128 stands for zero in the data rows.
Here are some points, each followed by its number:
[255 107 118 126 124 117 121  92 138  96  73 122  97 151 224 139 125 123 165 108 146 134 123 117 114  87 162 125  79  98 135 150 212 164 171 112 133  70 164 128 125  83  73 152  72  63 127 195 153  81 108  93 205 183 132 116 135 152  83  98 135 155 149  64] 0
[  0 156 145 199 121 149 147 150 117  93 123 153 145 125  81 156 146  78 114 190 105 145 119 154  99 178  73 116 171 155 131 163  99 137  92 117 127 162 160 135 120  83 160 110 135 132 126 102  91 160  89  88  89 137 207 196 104 107 109 122  76 127 130 182] 1
[109  95 119 133 101 133 184 101 137 130 143  99 106 137 174 162  98 160 146 101 137 111  81  99 165  92 159 139 114  61 121 111 139 151 195 140 167 102 108 102 117  97 136 151 138 128 156 120 156 122 163  98 137 152 120 125 142 156 103 147 128 141  93  93] 2
[ 44 156 119  61 178 174 138 119  66 191 122 189 125  86 108  82 107 146  83 165 122 158 189 153 109 129 105 104 127 223 115 152  60  82  77 162 144 140  66 145 139 177 105  92 185 125 148 111 118  89  80 221  81 122  79  57 128 114 203 144 142 138 157 213] 3
[ 70 106 147  66 103 127 158 121  84 136 134 156 170 141 140 148  83 182 161 147 130 140 109 149 137  87 121 106 142 165 109 167  63 149 159 146  76 113  58 115  99 125 136 118 167 138 180 103 164  91 147 107  74 121 156 158 108 143 136 176 148 118 126 133] 4
[ 69 111 123 117 100 109 205 107  93 144 152 104 113 123 106 145 107 149 107 152  94 118 113 165 155 133 152 151 142 136 124 132 109 149 147 159 173 127 111  84 136 116 124 121 179 167 124  84 113 148 154  85 109 142 121 139 106 131 128 159 101 125 114 152] 5
[ 93 109 108 141 200 146 140 189 133 154 160  80 124  42  95  71 165 239  67 112  73 135 147 100 218 126 172 163  89 102 120  91 179  51  82 106 179  62  61 118 124 128  56 186 213 156  90  88  74 183 219 241 105  85 132  98 173  87 185 121 208  78  74 146] 6
[218  92 130 129 128 102  77 110 153  94 113 131 149 177 170 137 111 125 189 123 180 148 102 109  83  94 161 144  81 137 122 120 161 171 163 116  61  95 180 151  91 148 133 113  43 111 134 181 153  98 117  86 165 165 114 126 131 146 101  96 136 170 132  61] 7
[153 125 182  94 116  93  89 140 149 118 176 151 229 114  54  91 149 132 144 125 119 149 119 120 128  98 114  85 165 187 135 133  73 123  98  60  24 131 130 175 120 151 176  90 106 158 140 117 158 133 177 137 117  62 155 184 110  90 109 144 168  93 114 144] 8
[ 92  90  99 154 161 121 134 130 133 120 115 115 140  78 178 116 137 171 129 113 122 131 150 122 158  89 185 156 107 124 123 129 194 143 120 102 164  82 111 117 135  77  20 182 157 126 108 150 113 123 162 152 159 154 140 112 149 118 122  91 142 140 113  83] 9
[141  83 124 136 113 111 161  68 149 140 104 136 136 129 181 155 116 164 160 114 150 129 137 113 128  55 164 116 148  95 131 124 135 199 147 121 152 111 122 118 127  72  68 125 121 107 150 146 163  79 154  81 160 176 163 120 127 170  74 121  94 165 104 109] 10
[  0  88 111 150 113 140 145 167 127 104 136 170 179 127 174 188  79  71 169 138 133 154 133 131 139 111 140 151 114 153 140 131 141 166 153 125 135 144  87 111 120  84  65 164 122 129 150 141 138 104 136 117 126 143 158 158 126 127 104  95  86 169 122  61] 11
[150  87 142 106 152 139 126 158 116  91 145 114 156 139 126 125  81  58 153 124 151 132 107 112 134 125 151 176 110 137 126 114 133 125 131 164 125 150 122 134 111 160 152 126  95 148 152 122 129 139 120 145  94 113  80 122 106 101 153 111 121 182 142 110] 12
[ 63 121 131 145 140 152 162 144 105 106 118 131 125 114 132 135 122 109 121 148 118 133 130 136 129 139 122 127 148 137 125 140 119 130 112 140 157 139 117 124 132  99 125 134 138 129 140 121 118 148 112 120 102 131 154 147 126 118 130 134 101 136 135 150] 13
[  0 102 107 162 145 131 128 172 113 135 149 136 174  89 142 137 132 157 113 138 103 161 135 119 166 111 165 150  79 155 135 133 152 129 114 110 135  92  87 118 120 102  38 184 164 153 110 103 115 128 178 160 131 120 160 153 139 109 129 104 150 124 114 104] 14
[150 137 117  67 174 124  81  99  78 221 142 146 156  58 116  45 130 160  74 134 141 167 198 128 106  90 151  98 119 215 134 145  57  98  73 118 138 103  90 136 168 187  83 145 162 141 104 126 134  68 123 224 146 110  42  73 137 131 186 146 189 113 170 178] 15
[ 25 171 109 158 159 162 133 131 136 159 116 168 133  69  99  92 191 186  91 134 103 140 190 121 125 129 103  93 168 145 131 136 121 100  68  80 152 124  99 154 139  86  75 109 175 118 107 131  97 129 137 187 137 118 178 103 162 105 142 121 139  97 108 191] 16
[ 81  90 105 139 161 119 184 133 142 162 141  83 126  44 124  95 154 204  80  88  81 108 155 135 185 110 193 140 168  91 129  90 166 137 122 114 220 119  65 104 174  79  10 164 191 171 121  75 117 132 223 163 143 112 135 101 147 117 127 143 128 105  91 138] 17
[  0  71 114 152  87 137 131 164 113  84 133 180 184 172 211 238  28  23 212 148 158 163 108 130 118 112 142 167  80 161 139 135 134 199 185 163 105 156 108  99  96  97  85 172  87 121 165 155 160  92 106  73 129 168 144 178 107 149  91  83  59 208 146  20] 18
[198 137 144 139  89 119 185  86 112  29 141 113 100 152 120 100 125  62 189 118 155 110  56  89 149 105 179 128 103 125 144 162 117 122 164 140 108 147 201 167 131 125 212 129  52 124 152 139 194 151 116  68 103 170 112 122  96  97  95 133 126 182  83 131] 19
[240 146 127 132 118 100  87  75 121  97 113 121 102 184 141  92 150 103 185 107 204 116 114  85  76  86 163 139 100 129 129 146 141 159 153 130  79 123 221 164 108 147 172  97  33 112 103 194 159 133 103  86 174 169  86  86 114 131 114  99 144 175 136 101] 20
[148 165 150 141 116 115 140  99  93 131 147  90  68 113  88 124 149  99  52 153  87 124 103 159 142 185 120 115 106 143 143 162 118  85  95 167 157 138 176 124 168 161 170 146 156 146  87  72 106 183  84 113 121 135  96 144 106 118 141 148 113 109 152 176] 21
[105  66 129 171 161 140 170 114 214 133 156 118 138  54 138 143 105 120 116  76 113 127 159 121 153 128 167 134 184  74 136  35 153 136 124 110 220 163  98 122 163  87  68 135 117 143 165 118 133 113 166 147 145 125 114 102 156 139 100 107  72 158  78 118] 22
[255 141 120  21 131 148 124 153  79 167 127  86 106 171  94  99  86 166 137 111 126  74 157 154 110 155  80 141 188 110 108  96  63  85 148 176 129 155  56  84 120 192 218 105 169 137 132 134 118 147 124 156  66  74  77 106 148 157 198 187 165  67 144 138] 23
[166   2 212 147 204 109 147 107 229 144 130  95 107  25 120 179 122 255 110  63  97 140 103 113 218  93 184  49 149  31 119  46 163 123  54 223 138 152  42 171 132 134   0 168 198 154 199   0 177 122 232 143  48 121 234 109 105 171 118 156  51 166  33 146] 24
[ 73 162 124  47 158 179 143 133  57 186 112 186 134 117 105  96 102 155 106 164 119 150 192 152 104 123  80  96 149 205 120 155  45  91  90 159 127 141  46 133 123 165 123  84 183 114 152 117 124  89  92 201  71 110 118  83 130 124 190 156 141 118 154 207] 25
[195 181 121  94  93 117 105 167 135 142 134 113  98 205  60 146 124 112 143 116  99  59 155 167 113 207  56 137 208 106 117  77 127 122 135 168  96 207 127  98 120 162 173  70 142 152  95 135  94 185 117  93 131  79 147 138 112 143 145 131  83  87 147 132] 26
[ 94 131 137 165 182 170 169 144 114 131 122  81 132  63  94  75 154 188  77 126 104 108 141 130 143 146 108 129 211  83 103 123  98  91  88  99 204 127  86 117 151  82 141 138 196 148 145  79  84 156 145 165  65  85 158 137 147 105 156 165 149  75 116 216] 27
[128  71 104 147 161 150 104 188 179  96 167 121 151 138 142 154  47  40 175 104 151 140 139 108 123 162 154 205 101 115 127  26 172 119 160 136 151 160 123 117 109 166 134 133  58 141 145 175 109 137 128 158 137 121  52 102 157 126 140  71 102 185 114  41] 28
[255 133 155 167 128  95 157 170  37  72 133   0  35 193  61  83 112 131  99 141 133  55  38 164  85 251 110 212 172  45  83 122 105  97 166 201 175 142 193  73 129 199 255 144 136 200  94  42  54 239  83  38  48 100  60 164  99 112 190 210 122  79 172 161] 29
[ 80 114 119 196 144 115  45 169 202 127 185 130 169 134 100 146 121  73 124 127 139 169 127 107 101 187 137 156  85 142 139  43 145 115 128  94  97 133 180 141 121 186 149 128  56 157 107 143 108 134 128 144 168 107  83 152 154 129 113  84 129 136 129  82] 30
[213  95 126 103 135 140 130 137 112  95 127 111 128 170 153 122  63 112 188 126 168 121 110 104 118 114 142 165 108 113 113 107 116 127 166 153 115 121 119 117  94 159 185 134  89 117 154 162 146 117 106 123  96 144  90 111 130 144 144 124 145 161 121  95] 31
[201 150 140 147 144 104  48 115 138 132 119 136 162 131  71  98 132 136 152 149 160 105 203 134  63 144  71 116 234 153 106 114  70 131  51 101  79 167 163 135 115 148 197  97 136 123  81 187  80 151  69 119 120 114 148 142 129 145 154 103 116 113 138 158] 32
[ 27 166 134 211 101 109  70  77 167 221 190 124 135 103  70 136 208 170  49 116 125 172 136  53 137 108 130  58  97 105 162  87  63 123  72 118 124 121 169 149 142 163 119 143 134 176  54  61 148 149 180 140 201 106 144 152 144 168  91 124 135 110 104 191] 33
[255 175  92 128 119 149  69 129 154 138 100 118  90 210 124 113 142 136 167 104 170 101 150 106  43 158  78 138 135  87 127  87 134 126 157 115 105 135 170 132  97 156 214  69  58  91 103 207 109 131 100 112 160 131 112  95 177 168 125 123 137 111 135 106] 34
[163 130 134  90 147 128 109 169 126 156 149 129 145 103  98 107 114 152 111 123  89 127 165 136 158 146 109 121 139 143 124 107 123  88 104 124 119 119  73 113 131 150 113 141 169 133 115 120 110 134 144 185 122  80 123 129 133 121 166 135 162  90 137 136] 35
[111 165 133 120 148 156 157 151 136 127 135 136 135  88  69 101 152 140 111 120  78 102 174 139 153 152  82 100 214 123 129 116 112  83  83 111 144 159  87 141 140  98 139  98 182 128 130 121 105 168 148 171  95  79 179 133 142  97 141 140 122  83  96 174] 36
[224 166 129  40 143 165 124 105  87 182 120 118 106 156  70  85 114 197 121 129 140 100 182 141  90 135  64 109 206 119 108 108  25  76 108 155 132 150  77 111 112 186 231  61 170 118 135 139 113 138 113 161  58  85  99  90 157 161 192 185 160  72 128 207] 37
[ 89  85 133 125  99 127 123 156 114  93 154 109 162 174 144 184  61  72 179 118 157 120  80 115 122 128 140 173 122 118 119 116 115 156 182 164 102 160 126 111 107 145 165 150  95 155 147 125 150 144 126  87 114 123  94 161 113 133 126 119 107 171 135  54] 38
[  0 104 148 144  85 130 151 132  76 107 103 190 199 140 183 198  99 105 176 168 140 150 118 133 123  71 119 103 141 168 126 217  88 203 129 139  89 138  92 121 118  51  73 150 153 120 162 109 166  85 125  72  99 161 231 202  83 135  85 123  82 172 141 116] 39
[107 121 122 153 139 151 150 125 127 101 102 139 130 111 161 137 155 138 136 127 122 150 137 111 130  98 143 121 115 117 142 154 166 140 126  99 146  98 132 145 119  68  78 136 110  97 127 147 127 126 143 123 148 153 180 137 143 115  96 108 122 139 107 122] 40
[204 151 137 161 146 114 118 131 120  92 107 101  72 131 114  87 176 149  93 151 127 134  98 140 127 172 142 155  68 119 116 156 176 108 106 116 123  92 190 138 125 145 139 127 116 124 109 113  92 147 110 117 112 147 117 109 108  98 154 126 161 110 142 175] 41
[ 11 114  93 198 175 139 165 143 141 141 156  81 138   8 118  86 180 163  54 101  76 125 157 118 188 130 188 142 157 104 142 105 167 103  94  79 235 111  97 117 190  61  21 201 186 174  90  90  96 162 202 184 156 108 135 128 167  92 119 119 144  91  94 138] 42
[ 35 108 111 166 163 160 156 147 165 128 141 147 156  65 129 125 125 122 121 109 108 140 169 119 145 125 138 125 171 120 135  88 140 121 112  94 181 147  86 138 147  81  66 135 136 132 144 134 117 119 157 169 135 118 151 116 158 110 112 106 103 138  95 128] 43
[ 52 105 121 162 129 140 162 122  93  80 101 132 122 122 179 161 109  71 132 162 131 156 104 147 116 128 159 154  86 151 137 172 154 162 143 142 159 122 154 119 131  86  89 158 102 118 140 127 127 116 101  82 123 182 137 150 110 120 105 111  92 172 143 112] 44
[102 104 121 102  92 124 120 121  50 112  50 180 166 204 224 184  90 141 215 180 173 157 132 135  78  37 118 120  96 171 125 219 115 225 161 149  53  87 108 118  64  77  71 139 115  75 141 170 164  60  98  59 133 199 228 165  93 163  85 109 106 177 157  78] 45
[142 164 169 177 186 151 149 116  59 116 109  52  74 106  68  55 162 112  21 182 122 135  81 166  92 218 110 153 139 139  98 181  91  78  72 155 204 135 188 125 168 154 209 129 162 163 129  27  60 178  60 130  35 115  86 141  85  86 190 185 132 101 187 255] 46
[ 27 185 121 181 117  87  63 169 108 152 174 106 143 142  34  96 212 166  57 176  89 150  89 165  87 211 116 134  94 200 126 142 106 108 115  91  57  98 184 136 131 189 166 113 137 207  66  58  85 173 139 112 146  82 122 186 116 102 151 155 181  43 170 172] 47
[ 98 137 137 151 125 126  87 126 124 175 191  80 134 110  83 112 140 208  87 121 126 131  98  86 144 140 125 116 121 103 114 100  67  80 124 121 111  92 118 117 118 182 214 163 169 170  97  87 117 167 153 155 117  88  99 154 161 150 158 166 200  65 113 141] 48
[214 126 118   0 238 172  97 111  22 255 151 172 129  54 106   0  45 182  45 151 140 192 225 157 110 106 147 115  58 255 108 121  12  16  78 190 151  95   0 129 158 255 108 103 195 134 163 110 135  25  88 255  66  84   0   0 148 130 255 181 247 125 200 222] 49
[123 129 113  56 201 152 148 183 120 179 141 139 106  55 102  72 140 210  68 124  63 137 174 134 220 127 149 139  66 158 121 111 177  36  74 145 159  77  30 125 128 164  34 145 227 129 117  98  94 138 174 255 101  86  96  47 145  83 217 127 202 101 110 162] 50
[120 159 103 152 127 128 101 172  98 161 175  36 101 138  75  94 155 199  92 105 123  85 101  93 138 174 127 167 142  75 107  88 112  85 148 141 142 115 125  97 121 173 206 157 166 190  68  91  87 209 168 148 126  77  90 134 164 127 179 160 183  57 119 123] 51
[114  63 135 112 105 118 122 116 121  96 123 156 165 171 202 191  39  61 213 136 179 153 103 117 114  76 154 159  93 144 130 128 130 190 177 160  92 129 125 123  97 125 122 144  76 112 165 176 171  85  97  83 132 175 111 138 106 161  91  97  92 217 139  40] 52
[122 138 152 169 150  94  45 144 131 197 175 120 227  27  57  58 184 137  53 144 102 182 191 108 117 124 113  62 173 180 152 133  41 106  41  33 114 104 123 138 178 144 120 186 148 167  68  93 112 104 165 186 164  61 143 200 136 117 127 143 189  53 149 178] 53
[150 117 123 133 101 159 150 104  99 111 134  68 109 157 168 150  71 181 172 106 166  81  81 101 111 123 105 138 188  51  94 127  73 121 202 137 139 111 102  90  99 106 255 156 148 115 153 155 133 152 106  80  93 132 116 161 176 179 131 178 160  89 107  83] 54
[ 21 157 131 177 132 145 169 111 107  85 132 131 101  93  99 132 154  47  79 177  94 142 107 161 123 184 127 128 118 175 150 177 128 104  93 136 163 154 193 149 160 107 144 129 122 135 116 106 105 170  81 108 109 158 128 150 104  93 120 123  89 143 126 174] 55
[ 10  81 108 155 138 134 168 131 133 123 120 144 164  70 181 152 111 136 136 115 114 138 150 133 157  86 168 130 150 128 135 132 149 167 132 109 175 125  76 114 150  49  17 177 157 133 145 124 140  99 166 129 143 146 169 142 137 125  95 112  99 148 111  94] 56
[115 128 110 104 137 129 134 185 157 133 117 138 134 117 115 136 129 137 137 121  92 116 146 128 177 139 116 147 115 110 134 104 176 111 119 119 133 117  79 107 105 127  81 140 159 128 121 132 102 141 175 186 125  98 160 113 132 114 146 112 139 118 107 103] 57
[183 137 108 154 132 104 160 144 127 120 104  64  79  98 137 100 181 107  75 100 100  90 118 159 140 171 160 151 144  81 131 130 196 140 149 121 212 135 146 101 192  92  71 157 132 156 106  90 110 132 151 117 176 112 101 121 115 101 126 148 117  97 160 131] 58
New points follow, each followed by the number of its nearest point above by angle, seen from the average point of the numbered points.
[255 107 113 132 130 109  81  54 111 112  52 130 118 171 228 126 136 148 180 127 204 149 138 103  51  45 167 129  88 125 127 174 165 199 153 109 106  68 195 143 107 100  97 131  52  64 112 218 154  70  89  73 198 214 128 105 142 169  86  89 133 177 153  75] 0
[ 37 195 128 142 123 138  86 135 157 145 104 208 126 165 100  94 244 228  75 177 124 224  73 184  31 194 101  80  25 210 112 167 145 139 164  27  22  50 177 186 102 160 105   0  49 128 179  87 115  36 142 102 149 121 151 131 131  97 123 184 200  48 180 228] 47
[134 129 109  87 119 123  88  96  51 167  67 163 153 167 215 130 132 178 158 158 172 173 145 111  80  34 145 108  63 172 134 209 114 191 150 135  85  48 113 129  99 115  54 155 119  81 119 159 169  43 121 109 169 182 167 131 125 169 109 127 162 151 171 105] 45
[106 146 104 171 127 110 151 146 141 127 167  63  87 108  80  84 157 182 102  98 114  81  88 120 155 182 159 153 152  87 109  81 138 101 156 127 153 139 134 120 153 146 152 140 152 191 116  78 116 170 175 128 125 103  97 110 138 112 146 161 153  84  99 142] 51
[ 39 142 105 168 116 106 109 134 156 134 173 120 162  97 103  97 168 149 108 112 116 126 114 128 127 148 156 128 141 152 126 109 126 127 147  68 110 119 141 138 153 125 122 135 121 179 113 117 129 133 166 132 168 103 106 147 150 106 116 138 168  83 124 114] 47
[142 132 164  88 109 132 123 126 164 115 166 165 173 118 119 143 118  36 137  93 105 118 130 113 174 105 104  99 147 144 155 132 124  97 112 118  97 170 125 164 143 129 155 122 109 117 143 145 166 156 124 163 136  89 122 149 127  99 104 104 120 146 120  96] 8
[255 152 110  68 102  73 193 203 255 116  99 132  84  28 132 148 241  44  62  50   0  41 134 187 255 143 127  89 119  39 198 128 255  61 104  70 200 135  71 112 221  59  22 197 208  87 106 124 142 151 221 243 201  58 163 108 131  49  96 127 151  57  71  32] 57
[130 176  98 162 135 178 103 135 132 135  79 158 107 180 137 125 181 182 151 131 157 157 157  83  61 118  85 109 110 100 139 129 139 133 134  90 114  92 143 153  81 102 128  79  76  70 114 176 114 107 130 124 154 152 202 109 173 144 111 117 133 115 112 154] 34
[113 106 113  79 145 142 130 174  90 141 144 116 142 143 120 125  76 151 149 131 126 116 145 135 141 132 134 170 127 139 107  97 107 114 142 171 132 138  65  98 110 164 122 135 158 153 132 118 116 137 150 159  88 107  97 105 129 133 175 137 136 127 129 112] 23
[ 94 158 108 161 124  85  59 200 113 150 161  83 115 171  58 118 172 145  93 146 116 121 102 142 102 211 130 177  86 152 116  93 151 128 125 153  80 135 168 115 115 207 134 118 122 204  61  70  80 178 151 121 146  92 105 142 110 109 168 129 135  94 160 123] 47
[179 157 144 180 124  97 115 146 172 141 139  61 101  78 107 104 191  49  32  89  86  73 101 139 181 187 123 129 155  60 140 121 173 103  96 112 211 164 169 108 224 111 121 191 155 161  91  61 113 168 122 159 170  68  90 150 103 101 122 136 124  84 179 150] 58
[119 231 129 105  58 129 117 126 210 151 151 195  63 169 134 178 153  21  92  69  36  63 125 171 195 210  51  74 119 117 160 114 226  79 136 124 103 208 168 149 182 117  87 102 140  98 120 151 142 172  82 144 222  92 129 127 113 111  81  73  87 100 177  99] 26
[180 154 156 157 172 134 113  82  89 112 107  93  61  90 101  77 194 214  73 146 146 143 136 122 111 138 142 139 101 124 105 173 138  82  57 128 147  96 188 146 118 138 163 117 155 117  87 121  68 182  89 131  88 154 111  96 132 115 184 129 164 106 130 220] 41
[130 142 128 132 158 139  82 113 128 139 117 172 153 118 119 105 122 119 142 149 156 149 185 119  75 119 101 114 151 179 119 130  97 123  79 108  99 136 145 157 115 146 144  95 114 103 114 182 107 112  73 157 133 143 121 104 140 129 149  96 125 152 139 147] 32
[  0  87 149  88  68 127 188 127  15 101  90 216 214 145 217 220  78 128 197 186 129 169 110 141 163  10 142  96  99 210 138 255  77 223 143 178  61 114  41 115  86  37  21 179 188 116 175  94 201  70 136  70  75 180 255 208  57 127  92 134  91 189 142  99] 39
[216 111 119 130 146 141  93 132 133 105 106 129 112 171 167 140  82  69 161 138 163 149 134 127  73 149 126 161  88 130 124 102 158 139 150 136 126 125 167 128 109 160 152 115  53  93 134 187 115 104  70 114 150 160  81 106 139 148 127  91 112 171 155  89] 7
[234 164 121 146  99  77  91  58 193 130 121 117  90  92 156 113 190 114 103  71 117  75 143 129 146 122 143  90 156  97 144 146 187 119 114  84 141 127 192 140 195  89 114 158 131 100  77 180 140 147 101 127 232 134  95 119 145 136  97 106 141 101 148  88] 0
[185  28 128 159 163 133 107 155 210  61 169 108 182 123 166 154  57  14 191  86 155 146 122  86 132 120 184 197 101  98 138  41 193 130 169 108 147 142 154 137 118 136 134 150  13 128 150 191 137 139 136 133 164 134  64 130 158 121  96  56 102 209  94  10] 28
[203 159 108  92 102 103 100 199 141 140 131  80 107 181  59 131 134 100 138 104 108  44 142 166 124 203  80 166 203  95 121  68 135 116 141 169 112 211 112  93 130 181 172 101 140 177  91 116  97 186 144 122 118  66 117 122 119 126 157 140  97  87 137  93] 26
[ 66 104 111 130 152 163 118 169 146 123 150 165 153 139 145 161  44  46 168 131 151 148 159 122 102 152 117 164 120 152 128  65 119 119 146 146 138 165  98 122 112 159 132 117  89 121 156 171 115 107  98 158 117 128  78 104 145 137 142  92  93 173 130  80] 28
[176 155 111 115 100 128 217 105 167 101 121 104  61  80 134 127 178  80  85  99  80  88  98 156 195 141 140 107 130  80 172 152 164  79 148 106 205 134 133 129 188  95 161 154 145 108 130 127 147 156 149 140 136 139 110 112 154  95  96 160 132  96  76 106] 58
[ 68 120 162 174 149 145 139 140  69 117 100  78 121 144 141 109 115  97  84 158 167 126  58 137  99 155 117 171 113 106  89 171 102 149 127 167 188 138 163 101 145 132 160 150 149 163 165  43 105 126  77 112  56 118  88 143  72 110 165 162 115 142 200 203] 46
[197 174 122  61 118 138 113 148  95 179 111 126 110 152 119  84 154 197 101 126 114 153 126 134 104 142  95  96  98 132 123 144 104  98 153 113  98  73  91 124 125 171 155 104 126 113 141 108 135  90 142 149 130  98 117 125 147 138 151 187 197  58 154 168] 37
[188 115 144  91 143 147 168 136 124 124 157  80 108 105 105 109 103 202 126  96  98  91 114 113 192 129 126 126 161  75 110 101 117  67 136 148 147 112  67 111 120 131 175 147 190 134 146 104 127 173 163 162  79  88 123 124 150 130 162 167 174  85  87 137] 23
[110 148 114 124 122 117 166 103 138  84 156 187 136 115 102  53 122  86 178 128 156 126 120  91 175  89 179 119  95 189 138 129 104 111 125 121  97 153 140 177 144 149 106 116  94 136 163 148 202  91 135 167 105 156 105  59  88  90 126 106 161 188  85 163] 19
[ 21 142 142 144 163 157 147 112 107 167 113 154 123  88 113 107 151 151  70 159 127 155 132 134 124 129 118 111 124 149 113 151  99 124  81 139 166 134 120 139 144 123  88 107 168 138 152  71 113 102 113 164  92 129 133 102 104 117 154 143 119 137 147 227] 3
[176 150 112 108 142 128 110  73  92 128  93 166 100 137 151  83 126 134 149 150 177 140 157 121  82 101 145 120  98 182 122 162 105 132 111 135 108 118 160 153 126 157 129 105 102  95 125 181 145  82  63 136 133 184  86  62 121 138 153 111 146 168 148 159] 20
[255 134 157 158 136 132 143  64  63  73  86  62  59 126 136 111 145 159 111 154 157 125 113 145  70 148 118 126 162  93 109 185  97 119 112 136 152 104 188 121 126 119 246 130 121  90 120 140  96 155  56  50  86 171 123 149 132 145 142 167 137 106 138 183] 29
[ 16  61 165 136 106 127 162 116 132  76 130 162 174 137 182 221  62  51 181 133 146 155  81 121 160  80 160 129 101 137 138 154 133 180 152 182 108 163 118 137 110  89  82 157 102 134 184 102 190 111 126  76 106 159 160 175  83 137  82 105  55 218 121  69] 18
[129 136  82 148 130 146 114 125 130 149 111  99  87 157 164 123 157 198 139  99 151 131 114  86 111 108 158 144  77  76 130 108 169 138 178 122 150  80 131 127 108 117  92 130  95 115 115 144 129 118 171 128 173 156 125  86 171 152 119 130 150 124 112  99] 0
[103  92 124 180 122 137 125 182 125  85 147  77 120 179 145 169  59  52 156 126 159 112  71 120 103 187 126 207 115  81 104  85 142 143 187 165 153 162 157  90 112 147 199 151  85 155 149 121 104 157  93  84 101 125  73 150 122 133 140 119  89 160 154  74] 38
[135 177  74 121  94  98 105 206 121 155 155  60  66 187  85 126 155 158 119  95 107  48 104 127 141 210 121 189 133  83 104  74 188 118 185 173 121 151 129  84 119 173 143 126 154 191  59 108  85 202 168 128 172  87  91 106 133 121 176 139 137  77 139  77] 51
[242  17 111 170 155 137  78 182 240  40 163 110 166 185 189 189   0   0 245  86 195 148 113  84  97 154 173 234  77  77 135   0 215 154 205 125 133 161 174 121  87 171 168 140   0 111 162 240 131 117 101 109 174 153  32 114 164 151  91  27  72 245 107   0] 28
[ 28 120 134 134 119 133 135 102 164 164 147 134  93 137 111 203 109 175 126 111 146 120  94 125 142 144 114  91 158  94 103  78 100 144 139 226 116 189 110 138 120 148  93 103 165 172 154  62 161 134 155  91 108 130 161 115 110 181 119 146  42 154  97 135] 24
[160 160  98  88  66 105 151  86 147 160 143 134 100 216 125 149 122  97 152 112 158  89 111 109 127  86 133 152 110  97 133  96 129 170 183 141 133 144 164 116 101 152 189  74  94 122 116 170 145 130 146 101 169 143  75  87 127 149 103 119 111 153 101 105] 20
[114 105 102 140 154 161 119 157 150 119 133 138 139 132 150 140  74  65 152 123 146 148 152 121  97 152 133 164 122 131 133  71 142 129 151 127 161 148 116 123 125 142 122 124  76 122 144 169 117 106 110 150 141 134  80 102 156 133 129  99 103 164 130  88] 28
[ 55 202 138 169 124 171 142 126 105 113  96 180 123 127  77 139 178 165 126 174 115 137 183 130  74 155  38  75 212 154 134 167  73 110  67 104 111 159 129 156  98  81 175  66 155  88 112 145  78 156  80 104  85 135 245 157 142 119 134 131  91  97 104 217] 1
[112 113 134 113 109 119 150 154 110 103 126 133 161 157 109 144 113 142 182 134 127 108 135 119 146  99 125 137 167 123 124 128 111 160 130 146  92 149  92 120  94 105 122 120 142 142 133 122 143 140 162  98  95 121 199 154 101 127 120 129 108 141  98 124] 39
[ 88  88 184 159 135 148 201  66 223 169 133 150 106  84  95 188 157 243 115  80 113 150 114  79 185  75 134  26 169  29 137  65 116 142 102 164 161 150  82 172 119  83  58  77 153 117 200  35 198  98 222 100  97 135 244 112 123 176  60 164  51 151  26 206] 24
[255 122 153 136 148 130 148 125  58  95 103  27  66 160 112  95 108 143 109 146 152 102  87 150  84 180 116 171 149  76  93 142 101 116 141 171 173 123 163  93 125 162 243 129 128 140 130  90  88 164  77  75  61 127  80 135 113 132 173 182 133 107 166 178] 29
[ 66 131 139 147 120 158 157 150 138  90 129 164 177 124 105 141 118 103 175 134 122 121 153 113 129 116  87 104 206 127 134 128  85 134 109 104 111 164  98 145 112  74 154 106 126 116 156 145 137 131 128 117  91 117 215 167 128 114 103 122  97 136  92 147] 1
[136  77 104 185 129 147  98 189 201  77 179  95 123 181 150 186  34  16 194  94 174 116  97  99 102 206 138 226 100  62 122   1 189 129 214 138 153 166 165 101  99 180 218 143  29 137 142 195  99 158 103 113 150 127  32 120 175 149 126  68  91 177 111   0] 28
[ 30 175 121 136 143 167 133 128 108 146 110 184 144 112 100 109 163 164 126 147 125 141 182 117 104 114  83  90 171 164 128 154  88 115  81 107 115 138 103 160 115 100 115  86 156 107 126 140 115 125 117 161 108 126 192 115 142 111 139 125 123 118 114 193] 16
[181 152 142 124 110  69  93 154 203 151 149 133 149  60  95 102 217 119  50 113  58 123 132 167 190 153 126  96 114 134 156 143 180 101  80  47 118 100 128 137 191 122  80 159 154 133  87  97 117 130 166 185 182  77 142 157 125  90 109 135 175  53 143 129] 53
[ 81 116 147 193 109 153 162 123 183 105 134 123 135 137 103 186 119 133 154 126 126 104 125 121 127 147  79 108 226  55 117  82 107 151 127 124 147 178 126 119 112  72 171  99 136 128 152 119 116 156 136  65  98 122 222 178 132 155  82 129  55 127  81 144] 1
[ 51 132 132 166  86 103 112 102 111 137 157 129 149 142 127 152 149 114 117 147 133 151 102  94 145  96 156 123  82 139 150 151 103 157 125 124 108 110 166 126 124 126 129 161 120 149  93 105 153 132 137  98 159 143 142 169 110 140  98 119 138 142 131 126] 33
[115 111 136 156 137 119 103 142 168 153 174 129 156 122  79 138 117 126 123 143 121 155 150 103 139 137 124 141 119 126 132  66 117 122  97 117 122 128 137 119 108 163 141 120 121 146 103 130 101 142 149 143 134 116 126 136 130 139 130 103 121 137 101 135] 30
[174  60 154 132 143  86 199 105 169 162 162  45  88  82  95 133 125 227  89  80  94  83  95 131 206 121 185 139 169  33 108  57 150 145 126 179 202 141  90  93 151 125  85 138 197 188 145  24 125 158 222 111 102 112 132 107 104 149 131 169  93 127  72 156] 24
[ 24  85 103 141 112 130 177 121 120 108 134 122 172  86 182 143 103 102 151 109 125 118 131 132 153  88 170 130 181 128 134 145 126 169 163 112 172 145  81 107 160  47  64 175 145 150 152 134 158 108 160 105 142 136 144 157 133 120  92 132  98 142 115  79] 56
